In the data rows, zero lies at 4.5, halfway between 4 and 5.
Some points, each followed by its number:
[7 4 5 5 5 4 5 4 4 3 5 4] 0
[9 7 5 6 2 6 8 6 2 5 4 6] 1
[3 1 6 5 4 5 5 4 5 5 4 4] 2
[0 5 3 4 2 7 4 4 3 4 4 5] 3
[4 1 5 5 4 6 5 4 5 3 5 4] 4
[5 6 8 0 0 5 2 5 6 4 5 5] 5
[1 0 7 4 6 3 8 7 2 4 6 5] 6
[7 2 6 5 3 5 7 4 2 6 3 5] 7
[3 9 5 5 4 5 7 5 4 3 5 4] 8
[1 4 5 5 9 3 4 4 7 6 6 4] 9
[6 1 5 1 3 6 5 4 6 4 4 5] 10
[2 8 5 6 9 2 4 5 6 4 6 4] 11
[6 2 6 6 4 4 5 4 4 4 4 4] 12
[4 2 5 3 2 5 4 5 4 5 4 4] 13
[7 7 6 5 7 2 5 4 5 6 4 4] 14
[4 8 5 5 7 3 6 5 5 4 5 4] 15
[5 2 6 6 4 4 4 5 5 4 5 4] 16
[7 4 5 5 3 4 3 6 4 4 5 4] 17
[7 3 6 5 4 4 5 4 3 5 4 4] 18
[3 4 0 4 0 8 1 5 3 4 4 6] 19
[7 6 6 4 4 4 6 4 4 5 4 4] 20
[2 8 7 4 5 4 6 4 4 3 5 4] 21
[0 4 4 6 9 1 2 5 8 5 6 4] 22
[6 8 5 6 7 2 6 5 4 7 5 4] 23
[4 9 5 6 8 3 5 4 4 4 5 4] 24
[3 3 2 1 1 7 3 5 5 5 4 5] 25
[7 8 5 6 6 3 6 5 4 5 5 4] 26
Which three points above are nearest to each new point? Their numbers follow each, nearest first.
[2 7 0 4 0 9 1 5 4 4 3 6] -> 19 3 25
[2 5 0 3 0 8 1 6 6 3 4 6] -> 19 25 3
[0 9 0 4 2 9 4 3 5 5 3 6] -> 3 19 25
[1 7 3 4 2 7 3 4 6 5 4 5] -> 3 25 19
[7 4 6 4 4 4 5 4 2 5 4 4] -> 18 20 0
[1 2 2 1 1 7 4 4 6 5 3 5] -> 25 3 13
[3 4 1 4 0 6 0 6 6 3 5 6] -> 19 25 3
[9 2 6 6 2 6 8 6 2 5 4 6] -> 7 1 18
[0 5 4 4 2 7 3 3 4 4 4 5] -> 3 25 13
[0 4 3 3 2 7 4 4 4 4 4 5] -> 3 25 13
[6 7 5 6 5 2 3 6 4 4 5 4] -> 26 17 14
